rotation ticks, each row followed by its count of ticks:
The counts run from 0 to 634.
[143  94 150  94 136 131 106 107  99 103 137 158 108  89 174  79 169 140
  55 122 135 115 120 166 139 156 130 122  74 148 112 125 125  80 143 138
 107 142 124 122 110  96 167 142 169 137 125 125 136 149  92 133 109] : 196
[124 104 163  98 111 126  97 113 117 112 161 153 115 101 165  93 133 116
  70 142 133 116 100 166 134 157 155 134  71 144 106 132 128  68 145 149
 119 134 126 148 118  89 182 152 155 109 114 119 153 151  96 145 104] : 25
[150  95 163 100 102 143 123  94 112  96 156 145 114 102 164 119 123 114
  80 138 119 129 139 149 117 149 134 136  83 162  85 165 141  67 156 160
 142 126 121 151 116 107 157 173 151 135 120 126 135 129  89 153  82] : 464
[138  99 175  82 129 130 106 105 119 102 148 176  96  72 164 115 161 111
  94 132 144 121 122 166 141 146 132 136  82 146 100 112 127  72 153 148
 110 125 131 148 131  97 185 150 161 130 101 119 162 143  96 140 109] : 318
[133 111 146 101 107 138 100  90  88 106 180 147 104 103 171 122 141 121
  87 139 141 135 117 164 148 153 140 138  75 148  96 147 120  71 151 145
 125 126 134 142 125 109 169 165 155 138  99 138 146 142  96 147  83] : 460
[133  97 149  60 131 162 115  81 103 110 119 164  96  81 162 125 150 126
  95 123 157 131 138 156 142 140 124 131  81 147  86 127 117  86 174 151
 125 134 141 165 120 117 150 143 157 123 113 119 147 154  92 115  84] : 150
[134 100 156  83 118 142 121  99  93 104 152 158  99  79 166 129 167 124
  97 120 144 124 126 162 157 166 119 145  79 135  99 130 109  75 158 148
 116 137 145 138 144 117 174 155 154 148 112 137 146 144  89 126  94] : 82
[130 112 176  90 103 126 105 108 131 102 138 162 109  98 136 104 145 114
  73 129 118 108 114 172 139 167 121 138  91 124  93 144 116  77 146 167
 133 146 136 153 137 104 183 163 139 118 108 133 148 145  75 113  99] : 23
[137 104 158  94 107 142 114 110  96 110 155 169  98  82 157 112 153 117
 101 125 129 105 131 165 149 166 116 156  85 141 101 144 122  56 145 159
 110 149 143 146 130 100 179 162 150 144 126 126 129 135  80 143  95] : 458
[161 103 149  93 114 125  96 121 117 105 164 161 110 123 157  89 144 127
  61 127 124  95 135 142 131 162 111 125  82 150  89 168 129  91 146 158
 115 141 109 129  92  95 173 172 141 115 116 156 136 137  86 146 102] : 202
[134  84 175  75 114 135 133 118 131 101 133 148 115  93 152 121 154 104
  68 122 115  96 135 146 139 180 118 148  88 141  92 138 130  66 159 164
 134 137 126 149 141 107 173 153 135 132 127 133 144 140  92 127 101] : 173
[151  95 141  60 121 158 123  89 112 101 124 153 106 110 152 126 142 130
  83 117 147 125 146 138 144 153  99 120  85 152  78 158 117 102 177 163
 132 138 134 151 112 129 149 152 143 123 112 143 139 153  86 111  73] : 520
[148  82 171  76 113 145 128 103 129  98 153 150 119 109 159 127 130 108
  74 150 119 118 136 144 114 148 139 135  78 152  84 150 129  71 173 159
 151 115 129 157 116 102 150 160 137 106 115 131 147 141 102 147  87] : 247
[137  77 162  90 122 134 123  85 115  99 152 131 121 103 176 112 146 125
  51 134 132 130 126 153 123 172 154 117  73 154  96 140 137  77 166 145
 146 111 115 130 127 109 152 142 152 126 118 133 153 151 105 149  91] : 179
[148  99 177  91  98 131 114  94 125  99 157 149 117 110 141 110 130 116
  74 145 109 125 129 157 124 154 132 123  90 142  83 172 125  92 150 163
 158 125 120 148 124 106 159 173 141 115  92 136 145 129  81 134  82] : 474
[148 101 162  90  99 129 112 113 107 100 181 151 114 113 163 128 144 108
  89 139 127 109 136 146 141 171 123 151  81 146  93 162 122  74 158 162
 132 127 123 142 133 101 180 173 132 134 111 146 145 130  93 159  94] : 89
[133  96 164  96 111 147 108  79 115  99 142 148 107 100 167 107 115 117
  81 131 137 135 133 153 126 148 147 123  80 165  83 152 142  80 163 151
 140 121 114 167 114 114 163 154 160 122 112 113 153 149  88 140  80] : 387
[141  93 157  69 145 140 105  93 120 104 115 171 103  90 156  96 164 138
  60 122 144 123 122 164 140 148 121 105  76 142  98 120 118 105 158 144
 119 136 131 136 110 108 159 134 162 116 106 126 149 158  92 111  99] : 46
[127 109 141  74 113 141  92 106 105 116 177 151  97 120 165 136 142 112
  98 131 156 111 122 142 153 158 134 139  66 142  94 139 119  73 170 150
 117 122 138 160 124 111 177 151 143 119 104 139 161 159  99 143  92] : 157
[126  94 157  93 113 136 108  99 101 106 166 142 108  92 178 111 150 116
  79 131 141 120 126 161 143 162 149 141  68 151 108 125 129  65 157 141
 120 121 123 143 135 104 173 150 160 141 121 126 155 154  99 151 100] : 545
[160  94 164  87 130 147 120  96 112  96 108 172 105  89 152  92 151 141
  74 120 130 114 150 157 130 147 105 117  95 153  84 159 132  97 150 156
 124 146 119 142  97 104 151 157 159 136 122 128 120 132  78 125  88] : 209
[128  97 170  82 133 130 109  99 121 102 134 161 105  81 163 102 156 117
  70 134 137 120 115 167 131 148 140 125  74 142 106 110 130  75 156 141
 121 120 120 153 125 104 171 136 164 115 113 116 163 158  95 128 109] : 404
[153  98 138  99 135 134  97  94  95 110 153 158 104 103 174  82 150 141
  67 130 145 125 127 160 135 140 134 109  76 159  98 140 132  89 148 138
 109 134 116 132  88  97 160 153 173 132 115 132 138 144  96 150  95] : 206
[147  98 144  66 143 148 102  96 108 104 123 175  94  91 161 106 171 139
  76 116 157 116 129 154 146 148 112 111  73 145  97 121 111  98 158 146
 116 138 132 144 108 109 162 136 161 124 110 133 142 162  91 116  99] : 55
[159  90 138  68 135 149 115  83 102 101 134 156 104 110 158 119 163 142
  62 121 145 129 143 149 146 155 108 112  77 146  82 147 113 108 173 151
 132 129 134 133 106 123 142 148 150 129 103 153 134 149  93 118  79] : 434
[129  85 152  86 121 153 122  84 107 103 151 135 113  98 172 116 139 113
  77 145 136 132 121 150 131 159 158 133  69 155  94 129 128  62 168 145
 143 115 124 152 126 112 155 139 156 119 123 124 153 159 104 144  85] : 622
[145  85 159  67 116 139 124 111 128  98 131 154 122 113 136 101 157 123
  46 128 115  98 130 150 137 174 105 125  88 130  90 152 112  92 159 174
 143 146 133 134 122 113 153 154 127 119 119 145 131 149  80 109  91] : 267
[138  95 137  78 121 155 108  77  98 103 157 140 106 111 169 128 140 129
  83 127 158 134 140 142 141 155 129 126  71 161  88 151 125  88 180 151
 127 115 128 154 114 125 151 151 154 131 110 140 152 157 100 134  76] : 528
[123  92 159  75 122 140 119  91 105 100 138 153  98  85 165 123 162 117
  83 125 143 130 121 162 152 167 138 136  75 139 104 116 115  77 168 145
 132 128 138 146 151 117 167 138 153 135 106 132 159 159  95 115  92] : 168
[140 114 138  78 129 150  88 115 103 122 158 170 100 110 160 104 142 122
  84 132 152 101 122 151 141 140 127 128  71 157  98 129 122  72 151 155
 101 141 135 154  89  95 172 148 154  99 119 127 139 150  94 146 102] : 138
[143 114 134  95 109 135  82 113 104 115 167 156 105 129 154  93 136 125
  73 119 140  97 130 142 141 167 112 131  78 151  94 165 125  89 151 162
 103 141 123 142  97 103 179 163 141 126 120 144 138 149  83 141  94] : 288
